These are runs of 6 systems, one row a step. Runs of the same system follow the same rule from any start.
nesu, run 1, 8 rows:
[[-13 -12   3  56 -25   9  11   3 -16  -1 -18 -27 -14  20 -23  10 -23  16
   32  -2  42  88]
 [  6 -32  39   1  11  13  19   2   6  15 -42  32   7 -31  53  46  19   6
   68 -18   3  -2]
 [  7  -8  13  48 -23  52 -10  48  -8 -17  18 -28  27  14  -1 -21 -29   7
   42 -18 -18  54]
 [ 36 -34  34  50 -10  -5  16 -20  -4  -3 -63  15 -33 -14   5  49  -9  17
   24  -1  37  22]
 [-13 -25  25 -19  11  43 -29  33   8  -3  20  11  26 -17  27  15   0 -15
   63 -37  -7  59]
 [ -1  -2  15  88 -27   6  44  14  -2 -16 -27 -37 -17  -6  -5  17   5  35
   35   6  -3  36]
 [ 21 -43  35  -2  -1  31  -6  -3  -2  32 -27  43  24  -7  43  18 -35 -16
   54 -10  40  21]
 [  7  -1  13  30 -14  33 -15  49 -18 -48 -17 -24  -8   8 -13  21  17  27
   46 -42 -40  45]]
gunu, run 2, 8 rows:
[[ 14 -21   3 -43 -14  -8  -7 -31   0  38  24  44  13   7   2   1 -58 -37
  -20  25  63 -14]
 [-25  30 -33 -56  27  12 -37   8 -20 -44 -28  -5 -22  16 -16 -15  57  28
   -1 -25 -24  -4]
 [ -7  -6   8  49  23   7  18 -27  57  15  29 -21   9 -48  27 -46   1  -6
  -25  49  17  -9]
 [-17  22 -30 -15   0 -49   8   2 -44  57 -13  -5  11  68 -25   5 -15 -23
  -16 -28 -11  22]
 [ 18  11   8 -30 -13   1   3  16  21 -44  46   8  -1 -38   1  15  17   4
  -23  11 -44 -82]
 [-14  -7 -21 -15  -9  13 -26 -35  -3  -3  10   1 -18  15 -32 -31 -36  -2
  -23  31  83  50]
 [-25  19 -15 -33  51 -24   9 -19   0  21 -53  10  -6  -4  33  -2  68  11
    3 -14 -28 -37]
 [-15  13  -6  31 -10  23   5  24  24   5  75 -35  41  -3  -1 -57 -27 -17
  -14  20 -22  10]]
nesu, run 3, 8 rows:
[[-36  18 -23 -21  43  13 -22  17 -20  32 -26 -10  26  36  19 -36  27  -6
   28 -41 -28  44]
 [ 42  -4  23  79  -5 -33  38  12   9  20  -3 -17   5  -9   4  18  -8  -8
  -24  -4 -55 -36]
 [ 17 -23   7 -47 -38   0 -22   4 -22   6  37  36   5  19 -23  36 -61 -31
    3  -7  44  20]
 [-27  15  -4 -20  -9  16   5   6  11 -74  -4 -14 -39 -36 -12  25  59  49
   23   5  -5 -11]
 [-22  -6  -5  31  29  31   2 -27  31  36  -2 -10  24 -12  34 -73 -11  -4
    1  37  42  28]
 [ 10  12 -11   3  15 -28   6  12 -48  38 -70   6   4  55   3  15  13   1
   12 -47 -39  -2]
 [ 51 -24  37  21 -10   3 -12  25  27 -13  59   7  13 -35   2  23 -29 -32
  -21  -9 -42 -28]
 [-24   1 -17 -19 -42  -9   0 -13 -20 -27  16  -5 -36  16 -53  30 -20  13
    1  13  66  52]]
kifa, run 4 (8 x 22):
[[ -5  -1  10 -32 -58  36  20  44 -27 -22  17  18  25  11   8  33 -17  17
   66 -12  -5 -18]
 [ 17 -17   9  29 -14  73 -21  -4   6 -41 -27  -3  -3 -10   8 -43 -21  34
   26  26  48  21]
 [ 15 -22  19  20  56  16 -28   3   0  27 -64  11  10   1  41  -7  22  -6
   33 -44 -21  37]
 [ -8   0  21  50  -8   0  16  50  12  -7  41 -36  16 -15  -1  24  10  -6
   29 -30 -63  39]
 [ 21 -17  18  54 -59  -6  45   6 -23   9 -14  -1  -3  17 -15  37 -49  12
   28  12  34  18]
 [ 10 -14  11 -53 -22  51 -19  21 -31 -18 -29  42  18  14  22  15 -14  14
   63 -19  20  -8]
 [ -6 -10  10  33  20  66 -28  11  29 -46 -10 -25  -1 -32  18 -44  21  28
   30   5   4  42]
 [ 11 -18  21  71  34 -14  15   1   1  53 -48 -12  12   6  28   3   2 -12
   22 -25 -20  46]]
mir, run 5 (8 x 22):
[[-45   9  -3   0 -43  22  30   8  25 -33  71 -23   2 -32 -10  -3  -7  16
   18  42  33  14]
 [ -4   8 -28 -31  17 -10  -2 -41 -31  42 -68  27  -3  44   9 -30  -7   6
  -11  11  48 -16]
 [ 21   3  13  -3  34  31 -32  31  25 -36  10  -6  13 -31  23 -23  37   2
   -4 -23 -74 -38]
 [ -3   3  -7  67 -20 -31  24 -17  14  11  35 -39 -16   3 -38 -11 -31  -8
  -45  32  24  37]
 [ -2   2   0 -60   5 -51  14  -8 -27  40 -21  42   1  18   8  58  11 -22
    5 -28 -10 -37]
 [-36  20 -11 -29 -25  53  -8  34  11 -61  52 -21   9 -19  -5 -25  17  27
   29  11  -8  -1]
 [  9  -3 -14  29  14  -4  10 -56   5  28 -50   4 -14  10   6 -46 -17  11
  -32  46  64  -7]
 [ 25   1   7 -23  49 -14 -38  23   2  12   1  10  15   2  15   3  25 -31
  -22 -51 -78 -24]]
mir, run 6, 8 rows:
[[ 22 -23  32  59 -47 -25  50  -3  15   4  25  -5 -11 -26 -10  51 -36  -3
    2  25  20   0]
 [-11  -7 -10 -77 -12  -6 -28   3 -41  14  -3  38   3  39 -15  35 -20 -20
   22 -33  32  29]
 [-19   0   8   2   6  53  -1   5  17 -60 -30  -8 -16 -39  23  -9  49  50
   49  10   8   2]
 [ 13 -18   5  48  29  17 -14 -20  14  52 -11  -5  27  11  22 -60 -40 -26
  -12  13  27  41]
 [ 44  -1  15  31   4 -30  -1  28 -27   0 -39  -1 -11  21 -11  45  13  -1
   -3 -52 -69 -12]
 [ -3 -21  28   2 -48   8  16  18  21 -22  76   1   4 -36 -11  44 -34 -14
   21  14  23  20]
 [-26   2 -24 -42  -4  -4  -7 -26 -40   9 -57  19 -23  40 -15  10   0  19
   23  -3  66  38]
 [  6 -12  22  -5  38  54 -20  13  27 -15 -23  12  21 -39  58 -25  36  12
   42 -10 -26 -17]]
pebi, run 7, 8 rows:
[[-30  36 -22 -25   2  12  21  34 -16  27  11  -7  52  27  29 -38  17   0
   23 -12 -54 -42]
 [ 55   1   0  46 -24  23  -7  -2   4 -31   4 -11  -5   5 -21 -44 -39  13
  -52  35  -3 -47]
 [ 15  -8  -8 -52  40 -39 -41 -42  -3   4 -31  30 -41   1 -18  22  17 -17
  -47 -12  23  -4]
 [-53  19  -3 -29  12 -12   7  21  32 -21  68 -25   0 -39  -3  18  49  -5
    7  -8 -39  10]
 [-34  23 -22  31 -33  -6  62 -20   2  31   9 -20  17  12   5 -37 -20  18
   -1  56  36 -21]
 [ 33  15 -18 -41  12  11 -25   5 -36  16 -42  30  22  46  11 -33  -9  -4
  -17 -18 -27 -63]
 [ 37  -8  10   7  12  13 -46   4  31 -65  36 -13 -31 -38 -30  -5   6  -2
  -52   2 -24  -9]
 [-47   2 -15 -15  24 -55  22 -52  20  29   1  -3 -34 -20  -9  22  28  -7
  -23  23  49  27]]
pebi, run 8, 8 rows:
[[-44  34 -33 -35  15  26  11   2   4  22  12  -6  43  13  31 -73  17   6
    6  21  -8 -37]
 [ 40  20 -14  42  15   6  -8  -5   7 -10 -17 -19   2   8  -5 -62  -1  12
  -59  21 -37 -58]
 [ 28  -3  -6 -24  25 -55 -29 -32   9   8  12  15 -31  -2 -31  18  -2 -32
  -79  -2  -4 -25]
 [-53  28 -22 -57  -7 -37  13   2   9 -26  55 -13 -22 -17 -28  33  42   3
  -15   1 -12  -9]
 [-47  27 -23 -21 -21  14  46 -13  15   8  30  -4  23  -9  20 -41   3  20
    9  55  29 -48]
 [ 13  28 -32 -12  25  22 -20 -10 -17  11 -34   2  19  37   9 -81   0   9
  -34  11 -14 -51]
 [ 44   1   4  11  35 -21 -35 -10  28 -26  11  -6 -24 -24 -17 -11  16 -13
  -75  -2 -45 -42]
 [-35  13 -19 -27   5 -65   9 -30  17   8  47 -11 -33 -13 -37  30  17 -20
  -51  13  18  11]]
matol, run 9:
[[ 41 -21  27  20 -18 -32   6   6 -20 -20 -38  13 -41  -1 -23  84   2   6
    7 -32 -13   4]
 [ -8 -27  29   1 -41  45   6  27   7 -23  38   7  15 -24  10  28 -29   3
   65   1  31  40]
 [-16  12 -19  25 -18  29  18  -5 -36  -5 -73 -12  -9  39   0 -24   3  48
   42   7  37  25]
 [ 49 -20  26  21  18  32 -17  26 -14  25 -42  23  39  15  42 -15 -19 -13
   27 -33 -42 -20]
 [ 42 -12  16  78 -19  -8 -11  22  -6 -20   7 -34 -17  13 -44  14 -33  -4
  -23 -18 -23  46]
 [ 21 -36  38  13 -24 -12  28 -13   1  -4 -31  29 -25 -27  10  78  -8   8
   38   2  39   4]
 [-31   1  -3 -19 -35  44   1  40 -29 -10  10  -2  24  26   0   6 -16  13
   73 -21  15  53]
 [ 27   4   0  54  -8  46  15   3 -15 -13 -73  -8   5  16  21 -45  -3  44
   23  17   2 -26]]
gunu, run 10, 8 rows:
[[ 18  21 -12  71  16  20   4   7  -2 -12 -42 -39   0  18   0 -62  15  29
  -18   7 -37 -11]
 [ 42 -28  26  21  22 -40 -10  -7  12  56  25  17  16  -3   6  20 -39 -59
  -38 -18 -19   4]
 [-22  14 -11 -45 -25 -26 -10  27 -17 -45  37 -11 -31   4 -50  58  21   4
    2 -30 -20  22]
 [-21  -8   6 -10 -23  19  36 -34  26 -18   1  14 -13 -44  21   2   4  29
   24  58  68 -27]
 [-17  13 -26 -15  17  31 -12   2 -36  37 -53   6  32  54  22 -56  -6   8
   30 -14  12  18]
 [ 47   1  16  52  28   2 -11  19  21 -13  -2 -19   7 -17  10 -24  14  -2
  -36 -13 -78 -43]
 [ 11 -23  11  10  -8 -38 -16  -7   6  21  51  -2 -12   2 -39  36 -44 -45
  -35  -9  24  59]
 [-39  14  -8 -58 -15 -29  26  -3 -13 -25  -9  13 -30 -11  -9  66  50  25
   29  -8   4 -21]]
kifa, run 11:
[[ -1 -27  31 -34  44  -7 -25   3  39   5  27  24   4 -54  34  37  31 -32
   12 -29 -25   7]
 [-50  28 -28  40 -21 -19  30   9  -8   1  24 -55 -12  23 -39  -9   6  15
   -1   9   6  62]
 [ 24  -7  15   2 -24 -14  50 -12 -12  35 -36  35  17   2  36  22 -16   5
   17  20   8 -77]
 [ 11   6 -13 -45  -8  52 -63  30 -15 -35  37   5  20  24 -20 -41 -29 -10
   -6 -15  -6  11]
 [ 17 -16  15  43  33 -10  -6 -36  29 -31 -50 -11 -54 -42  -1  13  41  26
  -19  11  14  11]
 [-42  -2  -1 -24  21 -31  12   9   0  72  31   6  36  12  23  16  -2 -46
   24 -29 -10  44]
 [ -6  35 -17  28 -53   2  43  28 -19 -42   8 -34  -7  14 -27   0  10  43
    2  18 -32 -44]
 [ 48 -37  21  -8  -6  22 -19 -27   5  22  -7  45  12  -4  20 -11 -62 -24
  -11  23  56 -19]]
matol, run 12, 8 rows:
[[-63   5  -3  -9  11  27  16  16   4  11  -4 -13  19  -7  32  -3  34  13
   75 -13   7  55]
 [  1  25 -14  48 -14  10  46  11 -20  36 -31 -17  36  38  21 -51 -13  17
    9  17 -23 -37]
 [ 76 -14  10  -2  -7 -13 -32   7 -26   3 -14  26  -1  32 -21  12 -43 -25
  -45 -25 -26 -38]
 [ 22 -28  27   8  -4   7 -37   5  25 -62  28  -5 -42 -43 -28  46   4   0
   -7 -12   8  42]
 [-54 -12   7   7  -2   5  35 -22  15  19 -14  -2  -6 -22  21  18  15  16
   55  20  61  56]
 [-27  29 -20  -9 -13  11  34  29 -39  35 -29  -2  43  48  25 -22   6  15
   48 -16 -29 -20]
 [ 67   2   4  35 -15  25 -18  18 -10 -17  -4  -2  15  23 -10 -41 -41   0
  -39   4 -36 -53]
 [ 46 -37  23   9  18 -19 -47 -23   9 -19 -13  14 -47 -16 -29  40 -15 -18
  -37 -16  22  37]]

Which system made each of these runs?
run 13, 2 rows:
[[ 30  12 -11 -32  10 -54  -6  -9 -29   9 -30  23 -24  27 -22  37  12 -10
  -42 -27 -33 -53]
 [  6 -17  21 -23  -9  24 -29  16  40 -46  85   0   1 -52  -8  11 -11 -18
   -8   6  -5   6]]

matol
run 14 (2 x 22):
[[ -7  10 -10 -21 -60 -21  46   8 -36  36  22  18  25  41 -11  22 -50 -10
   11  14  23 -29]
 [ 23   5 -10 -50 -22  53 -32   0 -15 -60 -15  26  -8   3  -5 -26  -6  32
    0  18  21 -53]]

kifa
run 15:
[[ 20  31 -29 -10 -15  17   6   7 -38  10 -33   6  23  52   0 -53 -17  15
  -17  10 -17 -68]
 [ 58 -12   8 -17  22  12 -59 -11  18 -45   6  16 -22 -21 -16 -16  -3  -8
  -60   1 -16 -43]]

pebi
run 16 (2 x 22):
[[-19  29 -24 -28 -71  12  27  24 -32 -33  35  -8   5  30 -34   2 -22  27
   11  21  13 -29]
 [ 15  -6  -3 -42   9  47 -22 -28   5 -24 -38  36  -2 -15  29 -38   1  24
    4  32  45 -53]]

pebi
run 17, 2 rows:
[[-18 -15  25  -5 -30  -9  33  16  -6 -17  -7   8 -18 -23   3  84  21  16
   64 -19   6  22]
 [-22 -14   8  -1 -25  53   8  15  -5  17  14   8  40   8  26 -19 -39  -1
   65   8  45  45]]

pebi
run 18, 2 rows:
[[ 10  -3  -2 -53  52  26 -41  -1  -5  21 -40  35  26   8  43 -31  22 -12
   12 -30 -23 -27]
 [ 22  13  -4  63   4 -22 -10  25   3 -12  25 -47  -8  14 -38 -12  -3 -11
  -49 -18 -61  20]]

nesu
run 19:
[[-25  -4   7 -19 -15  16 -25  32  11 -54  58 -21 -16 -23 -29  35  14   2
   22 -23 -10  58]
 [-35  -7  -3  18  -4  -6  44 -40  -1  35 -48   5 -10   0  19   2   1  20
   35  32  73  28]]

mir
run 20:
[[ 35 -15   4  -9 -46  14   8 -16 -38  -4 -45  36 -10  31 -10  16 -48  17
   11  18  61 -21]
 [ -5 -10   4 -64  33  56 -56   9   8 -35 -10  25   7 -20  27 -18  27   8
   34 -20   3   3]]

kifa
run 21, 2 rows:
[[-15  20 -23 -28   1  27  -5  27 -37  40 -12   7  53  57  21 -46 -17  -8
   29 -22 -22  -3]
 [ 60   1   9  46   3   3 -19   9  14 -43  -2 -17 -18 -14 -19 -16   0   8
  -56   4 -51 -49]]

gunu
run 22, 2 rows:
[[ 44 -29  32  26 -15  -6  16 -31  32 -17   4  21 -23 -49   6  25 -21   1
  -27  40  33 -47]
 [-45   9 -27 -69   8  25 -43   6 -21 -11   9   5   3  27 -14 -16   6   0
   25 -22  30  58]]

nesu
run 23 (2 x 22):
[[  2 -19  21 -16  20  31  15 -20  23  24 -30  37  26 -35  67 -16   8   5
   38  22  22 -47]
 [-14  24 -31   9   7  -7 -25  25 -31  18  13 -32  16  59 -34 -35 -14 -17
  -18 -33 -31  52]]

matol
run 24:
[[-44  10  -8   6 -57  14  43  23 -28   6  15 -14  16  27  -9  15 -22  20
   61   7  33  42]
 [ 28   7  -5  -3 -21  45   6   8 -36 -14 -69  21  14  32  22 -30  -8  39
   30   6   3 -54]]

matol
run 25:
[[  4 -32   7  -5  27  20 -60 -11  14   6  15   5  -4  -3  -9 -16 -28 -31
   -8 -14  41  84]
 [-34  16  -2  17  23 -44  35  -4   5  -1 -36 -22 -29 -17   4  42  70  24
   15 -18 -36   5]]

gunu
run 26, 2 rows:
[[-17 -16   8 -19  48   8 -31 -29  59  -2  42   3  -3 -58  19 -26  16 -24
  -25  22  23  16]
 [-58  39 -41   5   1 -37  35   1 -30  39 -17 -32   3  49 -15 -11  24  11
    8  -7  -8  30]]

nesu
run 27:
[[-58   6 -15 -35   0 -37  29 -41   4  10 -11   4 -34 -15  -8  38  32  13
   12  21  60  26]
 [-44  29 -20 -26  -7  33  35  16  -6  18  -1   0  46  10  41 -45  18  20
   45  16  -9 -38]]

gunu
run 28:
[[ 37  -5   1  27 -31 -45  -5   4 -19   0  26  -8 -23  26 -58  37 -45 -23
  -49 -11  -3  19]
 [-19  -4   2 -71 -28 -16  10  -7 -15 -28  -2  33 -28 -11  -9  73  19  14
   28  -4  30 -19]]

pebi
run 29:
[[-40   1  -4  12  35  -3  15  -3  18  75  17  -8  46   3  42 -39  -5 -32
   18   0   1  37]
 [ 27  30  -9  42 -27 -12  25  36 -28 -17 -14 -28   2  32 -21  -2   4  21
  -14 -15 -70 -45]]

kifa
run 30, 2 rows:
[[-42  10  -9 -61   7  13  19  -9  -6  -8 -35  25  -2 -14  35  13  51  32
   52   3  17 -30]
 [ 11  13  -7  51  15  48 -10  22  11  -2   2 -31  34   9  18 -84  -8   9
   -8   9 -35  -7]]

nesu
run 31, 2 rows:
[[-26  11  -5 -27  31  16  -9   3  43  12  63  -4  37 -33  32 -48  14 -23
  -15  17 -27 -31]
 [-21  32 -40   0  16 -53   8 -36  -1  19   6 -24 -24  21 -35 -28  12  -5
  -72  23   7 -10]]

matol
run 32:
[[  1  38 -28  27 -11 -13  20  -3   6 -28  15 -37 -12   5 -26 -41  13  23
  -56  33 -31 -55]
 [ 12  -4 -17 -52  24 -24 -24 -46  -1  39  -4  37  -2  15   0 -22 -24 -31
  -53  17  43 -29]]

nesu
run 33:
[[ -7  15 -10  17  48  19 -22   8   5 -31 -54 -26 -18  -5  11 -28  64  34
    8 -25 -43   9]
 [ 14 -16  24  73   1  -8  31   0  36  43  38 -19  31 -22  22 -20 -36 -28
  -13  23 -10   6]]

mir
run 34, 2 rows:
[[-21 -12   7 -72  35 -17 -17 -29  35   7  31  33  -6 -48  23  22  28 -26
  -12   5  18 -22]
 [-57  49 -43   6 -13   0  24  19 -10  -3  31 -48  13  30 -22 -46  19  19
   -5  12 -22  11]]

nesu
run 35 (2 x 22):
[[ 17  -9   0  -7 -55 -18  14   2 -49  -3 -22  18 -20  42 -38  55 -42   7
   16  -8  39  17]
 [  1 -27  22 -61   9  43 -35  -1  11 -38 -10  40  -7 -37  25  25  17  10
   47 -11  29   3]]

mir
